One turning vector, and how many ticks it has turned:
The counts run from 0 to 795.
-.27 .21 .10 -.15 -.42 .19 -.26 .14 -.03 -.16 .45 .02 -.23 -.25 -.07 .17
 .19 .12 .07 -.17 .07 .02 .47 .09 .02 .17 -.22 -.19 -.14 .04 -.17 .22
 -.13 .14 -.42 .15 -.04 .16 -.32 -.29 .36 -.39 -.25 -.30 .02 : 643
-.40 .22 .19 -.34 -.06 -.19 -.18 -.01 .02 -.02 .26 .08 -.23 -.26 -.07
 .09 .35 -.22 -.04 -.38 .08 .13 .36 .10 -.08 .40 -.13 -.36 .15 -.03 -.10
 .20 -.10 -.24 -.35 .17 -.20 .21 -.23 .01 .23 -.12 -.13 -.34 -.12 : 389
-.16 -.02 .16 .56 -.26 .23 -.04 -.19 .16 .04 .02 -.09 -.01 -.18 .15 .13
 .04 -.22 .04 -.22 .13 -.06 .03 -.32 -.02 .60 -.19 -.39 .00 -.02 -.01
 .11 -.14 -.29 -.36 .15 .04 .25 -.21 .31 -.18 -.35 .25 -.29 -.23 : 105
.11 .20 -.32 .07 -.06 .51 .27 .53 .14 -.14 -.18 .02 .04 .17 -.19 -.20
 -.11 -.18 .25 .26 .06 -.14 .34 -.07 .16 -.02 -.07 .53 -.10 -.15 -.05
 -.11 .16 .01 -.21 -.28 .02 -.50 -.40 .00 -.04 -.01 .32 -.11 -.05 : 577
-.07 -.38 .00 .07 .27 .00 -.02 -.26 .42 .10 .01 -.19 .18 .02 .15 .05
 -.13 .22 .19 -.12 -.12 -.02 .21 -.55 -.03 .30 -.03 -.54 -.31 .26 -.09
 -.23 -.03 .14 .33 .14 .14 .03 .47 -.26 -.30 -.07 .10 .16 -.24 : 31
.13 .20 -.07 .03 -.26 -.22 -.17 .14 -.47 -.21 .06 .04 -.27 -.03 -.32 .16
 -.07 -.36 -.02 .19 .38 -.25 -.07 .20 -.36 .16 -.11 .24 .17 .03 .22 -.19
 .10 .11 -.06 .01 -.29 .11 -.47 .35 .16 .00 .33 -.23 -.03 : 487
.34 -.05 -.26 -.36 .25 .12 -.05 .14 -.13 -.17 .07 -.52 -.18 .30 -.38 .21
 .08 -.17 .15 -.09 .27 -.06 .24 -.06 -.04 .22 .17 .12 -.09 -.09 .17 -.16
 .28 .08 .39 -.10 .41 -.04 -.03 .24 -.13 -.04 .56 .00 -.24 : 567
-.08 .26 -.04 .09 -.36 .17 -.13 .28 -.27 -.04 .06 .16 -.18 -.12 -.20 .19
 -.45 -.11 .20 .02 .24 -.36 .11 .08 -.40 .24 -.24 .34 .01 .17 .13 -.34
 .17 .09 -.11 .12 -.43 .27 -.41 -.20 .11 -.16 .13 .14 .25 : 587
-.08 -.02 .15 .30 -.24 -.11 -.06 -.08 .04 -.03 -.08 .41 .01 -.33 .24 .07
 .08 -.19 -.01 .18 -.11 -.30 -.01 .03 -.37 .25 -.39 -.34 .17 .22 -.30
 -.21 .00 .11 -.45 -.04 -.66 -.02 -.19 -.03 .02 -.20 -.10 -.33 -.24 : 320
-.45 .53 -.07 -.46 -.19 .23 .04 .37 .06 -.15 .25 .11 -.31 -.09 -.30 .06
 .11 -.10 .12 -.27 .13 .14 .67 .07 .11 .10 -.01 .16 .01 -.08 .05 .09
 -.04 -.09 -.31 .01 -.09 .08 -.46 -.33 .32 .00 -.12 -.12 .16 : 39
-.19 .23 -.04 .11 .21 -.06 -.08 .01 -.06 .15 .32 -.39 .13 -.01 -.41 -.01
 -.42 -.02 .32 -.27 .21 .02 .24 -.34 .19 .53 .02 .10 -.15 .04 .37 -.13
 -.09 -.26 .12 .26 .22 .19 -.06 -.03 -.03 -.13 .29 .30 .02 : 722
-.20 -.07 -.14 -.10 -.21 .14 .35 .14 .35 -.23 -.54 .38 -.16 .08 .17 -.07
 .17 -.17 -.14 .35 -.12 -.13 .15 -.11 -.01 -.25 .05 -.11 .08 .12 -.27
 -.11 -.03 .32 -.18 -.26 -.39 -.35 -.17 .04 -.04 .28 .08 -.37 -.16 : 660
-.12 .21 .20 -.25 .02 .02 -.49 .20 -.26 .09 .34 .09 -.04 -.28 -.20 -.07
 -.05 -.04 .05 -.35 .11 -.05 .31 .18 -.33 .31 -.23 -.13 -.18 .08 -.10
 -.05 .14 -.16 -.10 .16 -.17 .25 -.15 -.45 .28 -.20 -.40 .04 .04 : 249
-.27 .20 -.01 .12 -.12 -.28 .17 .10 .12 -.11 -.48 .51 .01 -.10 .03 -.31
 -.11 -.32 -.13 .42 -.08 -.13 -.08 -.08 -.16 -.12 .03 .03 .09 .18 -.01
 -.19 -.07 .05 -.20 -.15 -.62 -.25 -.26 .03 .07 .47 -.04 -.18 -.03 : 406
.13 .17 -.07 -.23 -.20 -.20 -.22 -.03 -.38 -.20 .35 -.29 -.43 .10 -.33
 .37 .04 -.09 .10 -.05 .43 -.16 .11 .15 -.22 .23 .02 .10 .08 .03 .26
 -.10 .09 .22 .18 .15 .04 .22 -.29 .26 .14 -.06 .43 -.16 -.10 : 218
.07 .00 -.08 -.38 .52 .07 -.24 .13 .07 .04 .28 -.42 .15 .11 -.26 -.07
 .10 -.06 .22 -.41 .11 .05 .50 -.14 .06 .38 -.03 -.10 -.22 -.15 -.01 .04
 .15 -.14 .22 -.04 .54 -.12 .14 -.14 .01 -.12 .09 .04 -.28 : 214
.01 -.24 .09 .37 .10 -.40 -.18 -.44 .12 .07 .01 -.20 .14 -.08 -.03 -.04
 -.32 .13 .06 .24 -.04 -.20 -.16 -.48 -.11 .14 .02 -.40 -.26 .45 .05
 -.22 -.23 .26 .28 .24 -.02 .05 .28 .01 -.12 .08 .10 .12 -.16 : 201
.13 .04 -.02 -.28 -.13 .02 -.22 .06 -.33 -.11 .39 -.29 -.29 .00 -.17 .41
 .23 -.22 .11 -.28 .32 -.12 .24 .18 -.25 .48 -.14 -.06 .18 -.11 .06 -.08
 .18 .02 -.05 .02 .04 .21 -.19 .24 .07 -.39 .27 -.28 -.23 : 134
.02 .13 -.20 -.09 .59 -.14 .11 .13 .09 .11 .15 -.23 .34 .05 -.16 -.18
 .04 -.35 .18 -.21 -.04 -.10 .36 -.05 .02 .56 -.23 .05 .17 -.18 -.09
 -.10 .07 -.22 -.19 -.24 .02 -.46 .10 .12 -.12 -.12 .26 -.10 -.39 : 269
.31 .07 -.17 -.31 .36 .08 -.14 .36 -.07 -.18 .35 -.35 .21 .16 -.35 -.17
 .16 -.06 .17 .05 .01 -.08 .35 .07 .16 .09 .02 .22 -.36 -.15 -.06 .11
 .08 .23 .18 -.17 .49 -.46 -.08 -.13 .18 -.13 .10 -.08 -.21 : 44
-.10 .30 .02 -.68 .03 -.18 -.35 .33 -.37 -.13 .04 .09 -.34 -.01 -.38 .00
 .01 -.13 .01 -.15 .18 -.08 .23 .34 -.28 -.04 .07 .16 -.03 .10 .13 -.20
 .24 .07 .21 -.02 -.18 .19 -.30 -.30 .34 .24 -.19 .08 .15 : 517
.21 -.23 .15 .49 -.09 .33 -.37 -.01 -.04 -.01 .24 -.30 .17 -.20 .01 .01
 -.11 .09 .12 -.13 .20 -.16 .06 -.24 -.08 .38 -.15 -.26 -.48 .00 -.11
 .13 .02 -.02 .06 .31 .46 .15 -.10 -.09 -.04 -.49 .00 .02 -.16 : 329
-.13 -.10 .19 .08 .12 .37 -.11 .27 .23 .09 -.29 .37 .28 -.26 .22 -.41
 .01 -.17 -.01 -.16 -.21 -.06 .21 -.06 -.24 .24 -.26 -.28 -.20 .00 -.38
 .01 .13 -.31 -.20 -.08 -.23 -.10 -.10 -.44 -.05 -.03 -.44 -.09 -.13 : 195
.11 .15 -.26 -.37 .39 -.33 .07 .23 -.10 -.11 -.21 .10 -.01 .18 -.33 -.20
 -.06 -.22 -.03 .32 -.03 -.15 .12 .11 -.24 -.11 .04 .24 .06 .14 .05 -.35
 .18 .26 .26 -.29 -.34 -.45 -.05 -.02 .08 .50 .17 -.09 -.10 : 267
-.26 -.13 -.20 -.42 .12 -.23 .29 -.05 .40 -.22 .02 .07 -.11 .14 .07 .12
 .11 .11 .03 .25 -.21 -.09 .33 -.27 -.01 -.08 -.02 -.24 .17 .36 -.15
 -.28 -.09 .54 .02 -.13 -.42 -.29 .27 -.23 -.06 .29 .10 -.18 -.25 : 605
.04 .20 -.25 -.02 .06 .04 .09 .02 .06 -.22 .33 -.49 -.11 .21 -.34 .20
 .08 -.12 .21 -.07 .28 -.01 .35 -.12 .27 .33 .09 .17 .00 -.16 .21 .11
 -.07 .05 -.04 -.02 .37 -.13 -.19 .42 .03 -.21 .59 -.23 -.23 : 4
-.33 .37 -.21 -.53 -.19 .07 .27 .33 .10 -.29 -.33 .22 -.45 .15 -.17 -.05
 .15 -.27 -.10 .06 .14 .01 .31 .07 .09 -.20 .23 .16 .15 .05 .10 -.03 .00
 .06 -.08 -.22 -.33 -.20 -.43 .05 .18 .44 .10 -.23 .02 : 307
.07 .00 .07 .55 .04 -.24 -.17 -.21 .03 -.05 .14 -.21 .28 -.19 -.03 -.17
 .15 -.28 .02 .07 .05 .01 -.02 -.21 .10 .47 -.19 -.28 -.14 -.09 -.14 .28
 -.22 -.16 -.26 .06 .25 -.21 -.12 .44 .01 -.23 .20 -.35 -.44 : 793
.06 .23 .03 -.06 -.36 -.02 -.20 .19 -.31 -.31 -.32 -.02 -.34 .03 -.22
 -.12 .19 -.35 -.26 .25 .36 -.09 -.12 .16 -.18 -.12 .24 .13 -.14 -.04
 .15 .13 .03 .00 .12 .06 .06 .07 -.62 .45 .25 .31 .09 -.29 -.04 : 8
-.05 -.17 .04 .00 -.30 .44 .07 .28 .23 -.12 -.68 .42 -.18 -.08 .23 -.09
 -.18 -.06 -.06 .16 .03 -.21 -.06 -.16 -.40 -.25 .03 -.13 -.20 .31 -.17
 -.25 .19 .12 .12 -.03 -.30 .17 -.20 -.37 -.10 .23 -.16 -.02 .04 : 715
.11 -.30 .06 .37 .26 -.16 -.15 -.18 .11 .14 .28 -.22 .41 -.12 .09 -.03
 -.26 .13 .23 .03 -.15 -.16 .11 -.44 -.08 .45 -.30 -.34 -.28 .23 -.13
 -.15 -.10 .20 .04 .10 .09 -.11 .31 -.19 -.18 -.30 .06 .11 -.30 : 200
